In the rows, 128 means zero.
One turn moves each row of this set onto another row. After a few examples, where does it send each row asked below?
gorod: [ 98 115 144  98 119 134  98 115 136 130 105 112 115 150 105 167 104 123
 123 121 103 133 158 109 107 137]
zefa: [102 119 146 112 142 141 118 118 125 106  76 119 127 118 128 165  86 127
 122 101 115 170 120 122 120 128]
kuvod: [102 135 154 130  98 127 114 133 119 115  87 145 123 137 114 175  75 122
 132  81 108 136 111 137 138 123]
Filen: [103 155 139 119 121 148 122 102 138 115 116 127 138 112 124 166 129 115
 115 105 107 130 108 145 121 135]
sevik: [104 105 152 115 143 166 119 120 126 108  85 114 125 125 124 170 109 134
 118 114 119 154 113 116 122 119]
Pevit: [106 149 127 135 127 150  97 140 118 128  73 122 115 127 145 151 110 160
 136  97 142 126 125 116 116 139]
Piz: [ 96 140 133 106 102 125 119 131 135 141 101 140 137 150 157 157  92 127
 128 101 121 120 138 107 120 117]
Beruz: [128 156 159 103 116 130  92 114 133 125 123 113 135 118 148 173 128 128
 112 111 112 117 107 118 110 127]
ver: [106 127 145 117 111 138 157 109 125 137  85 132 114 128 101 155 114 124
  98 104 124 125 118 122 120 128]
pega: [113 150 137 148 137 140 109 129 132 125  76 132 114 137 150 150 123 139
 133 101 136 131 138 100 121 142]
kemu: [119 125 140 116 132 136  73 136 128 148 105 110 104 145 111 152 113 121
 110 108 117 130 161 128 118 145]
kasi: [108 127 141 124 126 139 101 121 141 148  82 119 123 140 119 145  76 118
 131 124 107 133  92 144 113 123]
noti: [129 126 160 109 109 116 108 128 139 102  82 130 139 137 121 159  90  89
 114  90 126 125 119 120 128 125]
Sura: [131 143 148 144 121 115  96 156 134 151  87 119 106 128 122 155 100 104
 116 119 123 140 105 125 126 120]
zuti: [102 144 129 120 107 149 108 140 127 136 105 117 100 146  92 165 116 140
 121 108 122 125 161 122 116 140]
fikas: [111 138 133 106  89 140 138 148 129 143  99 122 106 129 125 162  96 140
 108 102 122 114 112  94 122 126]
sosel: [120 129 156 110 121 120 110 119 101 137  95 141 128 103 101 149 105 130
  98  86 132 125 127 132 113 115]
lozom: [104 158 137 122  96 118 111 113 120 135 101 110 123 132 155 169 132 125
 132 102 101 138 110 125 130 140]
viniv: [141 158 138 131 113 133 111 118 135 131 118 108 122 124 122 153 118 115
 111  94  96 143  94 123 135 142]
zir: [110 126 150 122 147 119  98 130 126 103  87 113 135 127 142 142 110 134
 104  85 127 138 134 102 108 131]
nol: [119 133 148 124 117 137  93 143 107 153  86 130 125 124 130 158 128 116
 115 111 150 126 128 145 128 109]
pur: [128 155 132 121 101 143 114 124 127 127 122 101 124 124 117 158 114 138
 112  91  99 132  86 126 129 137]
rukig: [111 119 157 116 133 139  95 119 145 142 119 141 138 143 136 151  85 128
 115 112 102 112 113 111 109 112]
Pel: [101 118 141 101 127 136  85 125 117 139  96 109 107 130  97 170 102 123
 107 114 119 142 155 141 112 143]
Nagi: [133 135 171 143 112 127 116 126 134 128  90 136 109 167 125 171 114 134
 120  99 121 102 110 124 128 127]
Lalo: [112 141 142 115 119 136 109 131 128 132 104 116 101 134  80 179  99 127
 106 115 122 146 156 128 111 141]
dipu: [125 118 166 126 107 170 110 127 125 131  91 147 114 136 118 174 104 109
 125  98 114 120 109 125 150 124]
vob: [112 152 138 119 102 141 101 117 115 148 101 107 116 123 155 170 138 126
 122 106 110 133 104 137 136 143]
Gapim: [114 116 148 108 145 152  87 135 122 114  89 106 130 123 145 142 109 145
 104  92 131 125 123 107 110 131]
Rigeg: [136 142 149 144 139 156 123 134 136 123  93 125 105 135 122 179 101 147
 119 113 129 153 113 104 126 130]
Kes: [113 114 154 106 109 154 103 144 133 111  98 121 134 138 124 174  91 119
  95  95 136 105 102 139 129 125]
dup: [138 145 154 113 102 130 104 126 118 140  73 137 104 141 131 160  78 139
 123  81 125 111 109 138 130 144]
gubug: [103 129 157 130 122 114 111 130 142 121  80 147 110 131 143 166 109 104
 103  95 124 100 124 127 127 149]
kegep: [136 149 139 126 124 146 117 134 124 120  81 120 109 125 118 170  81 156
 136 103 128 158 111 105 119 131]
rutet: [117 148 130 121 119 142  84 136 139 146  97 119 102 146 105 153  96 118
 137 115 112 138 159 124 117 145]
reme: [119 135 141 102 116 153  91 128 143 138 105 111 106 145  94 170  86 126
 131 128 108 136 144 113 108 137]
zumep: [110 156 134 106 115 149 105 101 135 118 106 121 141 106 126 155 113 115
 134 106 104 132 101 146 117 134]
raka: [104 122 152 108 101 131  89 136 125 119  69 126 116 125 131 157 105 128
 134 100 127  86 103 128 117 133]
seged: [125 165 153 101 115 116  95 115 122 125 117 116 132 105 145 173 115 130
 103  97 118 128 112 132 110 136]
bap: [103 129 132 101 110 125  94 132 123 132 107 109 112 150 105 153 108 142
 120  98 111 122 164 110 108 140]

Pevit goes to Rigeg
nol goes to Sura
Now these:
raka goes to Nagi
kemu goes to rutet
seged goes to vob

One turn moves each row of this set onto another row. After a few examples, where does it send each row asked below?
vura: [115 141 105 125 140 125 139 135 100 129 134 137 117 131 137 122 136 127
 103 128 122 134 106 112 101 113 143 107 119 137 139 157 140 111 126 151]
Moz: [157 133 106 144 116 136 132 102 147 133 115 144 103 140 120 114 127 141
 112 136 132 130 107 121 134 119 138 126 134 140 154 140 123 128 135 115]
Musi: [138 114 116 109 135 139 112 119 106 126 141 119 153 111 140 125 123 117
 144 138 134 136 149 156 154 134 110 149 127 137 134 106 124 144 134 121]
taka: [159 137 103 155 114 142 130 103 136 127 116 142 106 137 125 113 132 136
 123 140 127 130 103 125 128 118 138 115 129 144 147 150 128 132 131 124]
nizo: [148 139 127 161 122 110 136 140 126 126 139 139 114 129 131 140 132 122
 139 126 160 123 126 114 114 124 158 127 119 128 114 157 141 108 132 123]
fosas: [135 116 118 108 131 127 112 128 105 127 146 116 152 109 133 130 116 111
 149 143 132 135 154 158 147 136 118 152 126 129 128 107 141 137 133 126]
rirat: [125 118 114  98 144 137 117 123  95 128 146 120 155 111 143 127 122 115
 134 134 128 135 151 157 144 135 110 145 123 134 136 108 126 142 132 127]
Muvul: [111 135 104 117 138 130 144 138 108 138 130 131 108 129 143 125 132 124
  93 128 123 143 103 106 107 115 150 106 131 132 134 143 130 112 131 142]
gop: [159 132 106 152 111 137 136 111 141 127 121 143  96 136 131 111 133 147
 106 143 130 135 105 123 135 116 142 126 132 137 144 138 125 128 137 118]
bemo: [147 139 128 154 121 107 142 148 129 124 142 144 104 127 138 140 131 133
 117 128 160 126 126 117 119 124 161 131 120 119 114 145 137 108 135 118]
tileb: [131 108 119 108 130 131 117 133 106 124 144 122 159 114 141 130 121 112
 149 142 140 135 155 155 149 135 116 152 132 129 129 111 130 137 132 121]
Zot: [155 124  95 153 109 132 135  98 144 137 119 131 102 138 125 119 131 131
 116 139 124 127 106 123 128 123 151 126 133 137 135 140 121 128 139 111]
bisi: [143 134 117 147 123 102 136 141 128 130 139 136 113 125 135 150 127 116
 121 124 153 115 122 120 110 131 170 122 122 118 105 145 133 109 130 117]
fafab: [133 112 112 103 131 139 117 122 106 124 139 126 157 116 140 125 119 115
 140 145 129 133 151 163 149 136 111 146 132 129 140 110 127 145 130 121]
mito: [151 132 102 152 111 136 138  98 137 128 118 149 109 142 124 118 135 144
 105 130 126 130  98 124 140 129 139 121 128 140 137 142 125 129 126 120]
Gatap: [129 115 121 108 139 130 118 127 100 129 150 117 154 111 142 131 124 113
 146 133 139 135 158 152 146 136 114 155 122 132 127 110 129 137 136 121]
ragut: [128 114 119 118 138 132 115 129 107 124 141 116 157 113 136 134 126 117
 154 135 140 137 149 158 147 141 111 156 119 125 129 112 130 137 132 129]
Tisib: [109 132 106 125 132 119 143 131 103 130 134 141 119 135 136 125 140 136
  89 119 124 137  99 108 117 121 143 116 120 136 127 149 136 107 122 147]
Dadaz: [147 138 132 146 126 103 135 144 135 127 137 144 113 128 128 145 126 126
 126 120 166 121 126 112 119 126 159 132 123 122 120 146 137 104 131 117]
kuvit: [113 135 110 111 141 121 136 138 110 132 131 137 116 131 134 121 132 132
  90 125 127 137 103 105 109 110 142 116 125 135 146 145 135 105 127 148]
Kuf: [116 117 113 108 145 135 119 128  98 127 142 117 158 114 138 130 126 118
 142 134 128 138 148 159 140 139 108 152 118 125 136 113 131 138 132 136]
bebos: [155 134 102 147 115 144 138 105 144 137 114 137  97 136 131 120 127 132
 114 138 129 136 105 121 132 124 147 114 139 135 140 137 119 133 137 112]
Tetu: [143 133 126 157 117 106 139 136 129 125 136 146 117 132 131 144 135 131
 121 118 160 124 116 114 130 134 157 130 120 126 104 148 137 107 124 121]
pep: [130 116 112 114 138 141 114 119 108 124 134 119 156 115 136 128 125 121
 146 138 129 137 143 164 148 140 106 150 122 127 139 110 126 146 131 130]
Riraf: [119 111 113  98 137 133 124 130  97 127 147 122 158 117 142 126 122 113
 139 141 128 137 156 155 141 133 113 150 129 128 136 113 131 136 133 126]
Ruror: [117 126  96 118 132 123 131 134 109 132 127 127 116 127 139 123 135 123
  92 132 116 134  93 110 108 112 152 108 128 136 131 142 129 110 126 148]
kelob: [143 136 126 149 123 113 140 146 132 133 135 135 107 126 138 147 127 118
 128 124 162 130 123 110 119 129 166 121 129 120 108 143 132 110 135 116]
viti: [119 137 109 122 135 124 139 144 107 125 135 141 108 128 144 120 135 138
  84 132 125 138 102 112 111 110 146 113 123 131 138 143 135 110 128 147]
Nalu: [136 118 111 104 132 135 112 119 106 127 142 118 150 111 132 124 115 114
 143 145 123 136 150 162 147 137 114 148 127 131 136 106 138 143 132 126]
laku: [125 117 113  99 137 129 116 126  97 129 148 115 152 110 134 126 117 111
 141 142 124 138 153 156 141 134 115 149 124 130 133 108 141 136 133 131]

laku goes to Nalu
Gatap goes to rirat
Now these:
nizo goes to vura
bebos goes to kelob
Moz goes to Dadaz
viti goes to gop
bisi goes to Ruror
Tisib goes to mito
Kuf goes to pep
Riraf goes to fafab

